(in the rows, 128 means zero)
Rows swapped in pairs by one turn or mirror: which row each one swaps with
J_589: [152 117 119 104 150 135 125 106 104 122 123  91 141 175]
J_845: [151 134 122  97 148 187 117 130 115 148 150 119 112 158]
J_511: [148 124 101 103 111 133 117 117  88 164 152 119 142 135]
J_636: [142 121 106 113 150 143 100 119 117 162 134 160 132 180]
J_210: [132 139 128  86 148 148 116  87 120 120 117 109 134 155]
J_515: [139 119 153 131 117 126 111 122 100 146 131 110 131 178]
J_310: [168 105 126 143 137 159 120 100 128 119 135 108 123 151]
J_369: [145 115 115 118 153 124  91 105 118 160 136 155 138 171]
J_404: [140 113 126  78 134 139 138 145 119 140 119 117 130 146]
J_755: [177 143 117 100 126 149 146  95  97 139 107 119 128 155]
J_285: [168 130 170 106 131 123 151 105 128 148 144 121 133 156]
J_731: [178 136 139 115 124 158 135 124 136 171 123 106 114 155]
J_507: [153 106  96  72 130 150 143 107 120 144 134 130 135 136]
J_932: [140  96 124 122 155 170 111  90 119 162 153 134 135 166]
J_170: [166 118 114 133 115 133 109 137 117 160 142 125 139 131]
J_207: [144 132 115 104 147 180 111 128 110 148 139 137 109 176]
J_164: [135 133 117 143 125 131 148 108 104 154 134 127 156 151]
J_812: [143 132 120  99 150 180 110 129 111 147 143 125 104 165]
J_240: [122 128 118 121 140 124 130  71 131 154 130 143 122 145]
J_109: [170 140 167 101 130 120 142 113 130 145 144 123 128 160]
J_399: [128  92 125 117 105 140 104 105 102 144 118 128 133 156]
J_896: [164 144 163 101 139 118 138 127 123 150 139 119 128 165]
J_424: [168 144 167 104 138 117 129 119 120 147 132 121 128 168]
J_340: [149 105 112 117 118 162 137  78 129 143 153 138 135 132]
J_924: [157 106 129 117 111 151 139  71 132 142 156 136 136 139]
J_16: [144 156 136  84 133 125 117 108 119 166 140 137 147 133]
J_723: [144 112 109 115 152 136  92 114 119 165 135 155 136 174]
J_806: [164 131 142  87 163 140 116 125 105 168 147 138 108 160]
J_271: [160 107 138 113 113 145 146  71 124 147 152 136 131 135]
J_34: [150 101 114 116 114 158 130  68 126 142 148 136 133 138]

Swapped with J_369: J_845
Swapped with J_812: J_723
Swapped with J_755: J_164
Swapped with J_731: J_240
Swapped with J_424: J_340
Swapped with J_310: J_16

